X: rows in several groups, each row roughly a mix of its group's directions
X (142 x 10)
[[ -5 -24  23  36  -3   0  -4 -17 -49  16]
 [ 36  18 -36  -9   3  25  10 -32 -13  21]
 [ -2  22   7   0 -15 -31 -11 -28  37  37]
 [ -1  53   4  23 -32   4  -6  14 -18 -22]
 [ 32 -41  -1  29  14  -6  12   4  39  -1]
 [-21  -5 -15 -49  48   4  -7   5  -2   0]
 [-23   3   0  49 -28 -20  12  16  20 -21]
 [-15 -24  10 -15 -25  41   0  22  17 -34]
 [  6   9   1 -19 -11  41  24 -37  32 -12]
 [  4  -4  10  34 -42 -38   6  26 -13   6]
 [-26  34  17   0  32  26  26  17 -23  10]
 [ 30  44 -27  19 -16 -13  23  -2  -5  19]
 [ 32 -16  45 -16 -30 -31  -2   3   3   2]
 [  9  13  -1  32  -1  11  -7  29 -24 -50]
 [  6   5  26 -48  32  -5  -7  27 -13  18]
 [-42  15  -4  30  37  -6  20 -11  10  21]
 [ 16 -28  26  20  -5  11 -17   1 -15  51]
 [ -5 -15 -38   2 -14   1 -12  36  28 -36]
 [ 22  -5  -1   4  22 -48 -19   2 -30  28]
 [-16  24  12 -44 -24   4   6  40   0  16]
 [-30  -1  -4  13   3  31  21  11  22 -48]
 [  2   9 -15 -17  33  29  36  13  31 -21]
 [ -4  29 -39  17 -39  11   7  24 -17  15]
 [  7  41 -10  16 -14  -8 -11 -24 -49   0]
 [ -1   4  70  -1   5  18 -11  -1  -2  -4]
 [  0 -40   2 -31  14  -5  38  -3  14 -30]
 [ 24  55  13  -2 -18 -28   1  10 -17   8]
 [-38  14 -22  28  24  19 -12  25 -10  27]
 [ 13  -5 -29  26  24 -11 -36  21   8  34]
 [-31  20 -43  26  23  29  -3  -5  -8  -7]
 [-40  33  27 -20  -4 -11   6  22 -23  20]
 [  8  17  -7 -59  -2 -24  -5 -19  21   6]
 [ 38 -20  10 -13 -10 -19  16  15  47  13]
 [-13  21 -27  22  11  39  14  14  13 -37]
 [ 48 -20  17  12 -21 -34  -3  -3  21 -16]
 [-46  14 -37   2  22  21 -16 -19  -8   9]
 [-47  -3 -41 -18   5  12 -23   9 -18   6]
 [-12 -45 -27  -9  24 -11  23  24  20  15]
 [-13  41 -15 -29  23  24  15  17  29   0]
 [ -9   6 -28  11  44   9  25 -12 -21  33]
 [ 14  25  13  -2  30 -39 -27 -31  18  -2]
 [ 37  20  -6 -25 -52   1 -10   4  12  -5]
 [ 44 -21  27   1 -18 -16  16   1   4 -38]
 [ 25  -3  41 -24  -5  12  13  30 -34  10]
 [-15  16  39 -16  -8 -22   6 -11  48  10]
 [  6  43  -7 -13  17   4  27  25 -25  32]
 [  2   9 -13   7  24  39 -20 -45  15  18]
 [ 18 -18 -13   8   2  44  36 -13 -33  -4]
 [-37  11 -34  25   6   8 -36  -8 -25   1]
 [ 32  -1  22 -47  28   8   9 -20  -8  17]
 [ -9  -6   1  17   7 -21  10  30  55  21]
 [ -7  25  -3  52  17 -14  22 -14 -21  20]
 [ -3  -7 -41  -4  17 -44  12 -10  31  13]
 [ 30 -18  -1  -7 -12 -20 -38 -11  38 -23]
 [ 28  19  -7 -25  14  37  19 -16  39  -4]
 [ 34 -15   9 -39 -19  -2  12 -16 -38 -15]
 [ 40  10  35  15 -15 -35  -1   8 -23 -16]
 [  7  46 -29  32  24   2  21  -9  13 -11]
 [ -6  38 -18  25  -2 -16   3 -40  15  29]
 [-31  18 -27 -48  14 -11 -11  24  -8  -3]
 [  2  12 -45  35   0  14  -8 -27 -32  -8]
 [ -9 -33  25  10 -47  33  11   2 -11   2]
 [ -9  19 -61  -8  12   0  12 -14  17 -20]
 [ 21  12 -30 -38  11  20  -5 -15  42   3]
 [-14 -21 -16  40 -27  31   4   4  20 -27]
 [-33  24   8 -33  20  28  26 -15 -18  11]
 [-15 -26 -28 -40  27 -31   3  16   9  -3]
 [ 32   1  42 -12  14  11  32 -10 -28 -14]
 [ -1  35  10  -4  32  40  32  17   8  -1]
 [ 45 -27  -2   1 -22 -14 -35  -1   3 -27]
 [ 20   6  28  15  21 -40  -9  10 -27  32]
 [ 21  -6 -12  43 -28 -10  10  -6  29  32]
 [-15  16 -26 -23  23   6 -24  18  28 -38]
 [ 25 -37  35 -19 -22   7  14  29   6 -15]
 [  6   2  42 -15 -49 -15   5  25   4   4]
 [-10  49   7 -17  30   0  22  -3 -23  26]
 [ 24 -38   6 -18   5 -12 -43   5  -1 -31]
 [ -4  27 -46   1 -16  22  -6   4 -41   1]
 [ 65 -14  14 -10   7   3   8 -14  12 -13]
 [  4  34 -17 -29  29  38  -9  17 -16  13]
 [ 12  29   0  30   1   9  34 -28 -35  15]
 [ 20 -35   4 -10 -18 -45 -21  -2 -25 -13]
 [ 36   2   1  42 -35 -13  -3 -29  -1  -9]
 [ -4  13  20 -15   7 -34 -51 -17  -6  21]
 [-35  -3  -4 -33 -28   7 -15  44   6   0]
 [ -7  35  -7 -27  15  30  39  -4 -14  22]
 [ -8   4 -12  30 -16 -35 -48 -12   6 -17]
 [  4  11  -8  17 -11 -37 -17  37  38  16]
 [ 35  14  14 -20 -14 -11  11 -26  48  -1]
 [ 12 -33  26  23   2  36  -8 -18  -3  35]
 [ 15 -29 -43  22   2  19 -34  -7  17  12]
 [-27  -4  40  32  -1  17  -7 -16  29 -24]
 [ 18  31  23  17  -6 -46  -3  -9  12  32]
 [-41  38 -16 -32  17  17   6   4 -12  15]
 [-10  16 -35  -5  35  18  29 -11  32  16]
 [-27  -3 -37 -19   6 -43  -9  29   5 -11]
 [-22   6 -14 -22  -3  21  19  34   3 -47]
 [ -8  27  -5 -10  21  27  49 -23  20   1]
 [ 10 -43 -30   9  33  27  16   8  17  -4]
 [ 23  -5  20  38 -49   7  21  -2  12   1]
 [ 54  12  20  -3  13 -34 -11 -11  20   1]
 [ 22   8  -6  24  -3  51  -5 -29  -9  26]
 [-22  -1  -2  25 -38  -8 -34 -27 -14  25]
 [ 26 -19  30  -2 -35 -27   6 -13  12  33]
 [ 48  -6   6  21  -9 -28 -14 -19  33  -8]
 [ 34 -28  29  -6 -14 -18  -8  38  -7 -22]
 [-46   8   4  23  19  -1 -13   7  42 -18]
 [  0 -27 -14 -25 -21 -30  15 -12  -9 -45]
 [  6  40 -15   6  40 -25 -15   4 -20 -25]
 [  6  32   6 -28   2  29  28 -21  38  -5]
 [ -7  18 -35  44   9 -13 -34   5 -20  -4]
 [-13  10  16 -28 -24  18  -9 -21 -49 -18]
 [-41   0   9 -31 -33  29   8  12 -22  -5]
 [ -5 -14  52 -16   7  31   7  -7   0 -34]
 [ 15  22  -9 -17  25 -38   8 -23  27  31]
 [ -9 -47   9  -6  30  35  16  -9  22   1]
 [-17 -16 -32  11  -8 -52   8  -5  26 -13]
 [ -3  46 -29   6   4 -37 -11 -19  21   2]
 [ -3  33 -25  -8 -31   4 -16  21 -44   3]
 [-35 -22  -2  10  20 -23 -12 -20  45  -9]
 [-50   5   2  -5 -34   6 -16  13 -34  -7]
 [ -8 -29  20  -4 -29  -7 -42  17 -30 -13]
 [ 25  41 -29   0 -27  17   4  -2 -34  -6]
 [ 34 -35   3  12  12   1 -16 -39   0 -30]
 [ 21  53  11  24 -19  27   1 -10 -14   3]
 [ -9 -10  23  39   6  15   3 -36  39   3]
 [-26   0  28  48  -6  10 -18 -17  29  -6]
 [ 42   4  -6  -1 -15 -20 -43 -19 -13 -24]
 [ 20 -29  21  -1 -37 -19  -1 -44  -3  -8]
 [ 18   4   8  11  -5  48  23 -35  28  -3]
 [ 33 -39 -34 -13  -9  13 -21 -11  12 -22]
 [ 30 -19  12 -13   0 -19  31  -7  26  42]
 [ 24  -9   4 -42 -18 -38  -1   7   8 -33]
 [-20  20 -13 -11  42  25  37  -6   0  22]
 [  2 -33 -20  28 -35  19  -8 -14  25 -25]
 [ 12 -26 -22 -47  29 -24  16   1   4  14]
 [ -9  25 -10  28  36   9 -11  18   4  44]
 [ 40 -25  36  -2 -17  -7  16  31  -6 -18]
 [  6   6 -10 -11  24 -38 -47  20 -15 -17]
 [-48  -6 -42  13  -1  21 -20  15  -4   3]
 [ 16 -28   1  33  18   5  -6  34 -40 -13]
 [-21  -6 -39  39  -5   2 -40   8 -12   7]]

one row of each group, then the others: which group is each in?
[  6 -19   0  -3 -10   7 -16 -59 -12  32] -> J
[ 20  20 -21 -28   6 -12   5 -53   6 -17] -> R
[-10   7  13 -29  49  17  18 -34   6   2] -> Y
[-13  25  18 -37  10  26  30 -14  16 -28] -> P

[ 29  11  -9  19  40 -30  -2  22 -31  -7] -> P
[-26 -23  -3 -28  24  -5 -29   3 -42  13] -> P
[-14 -29  -9  13 -33 -13 -27 -42  -5  18] -> J
[-12   7  -5 -47 -13   7  -5  50  12  10] -> Y
[ 32   7 -10 -38  21 -14  -7 -33  -7  30] -> R
[ 54  -3  29   1  18 -27   8  19  -7  -7] -> J
[ 18 -34  42 -20 -31 -19 -13  12 -11   1] -> P
[ -9 -23  10  14  36   6  20  -9  48  21] -> R
[ -2 -42   3  31 -29 -12  -6  11 -22 -33] -> J
[ 19 -20  18  22 -19  32  34  26 -10 -22] -> P
[ -6 -55 -11 -14 -13 -12  25  18  -8 -26] -> R
[ 25 -12  18  11 -11  40  32 -19  11 -31] -> J
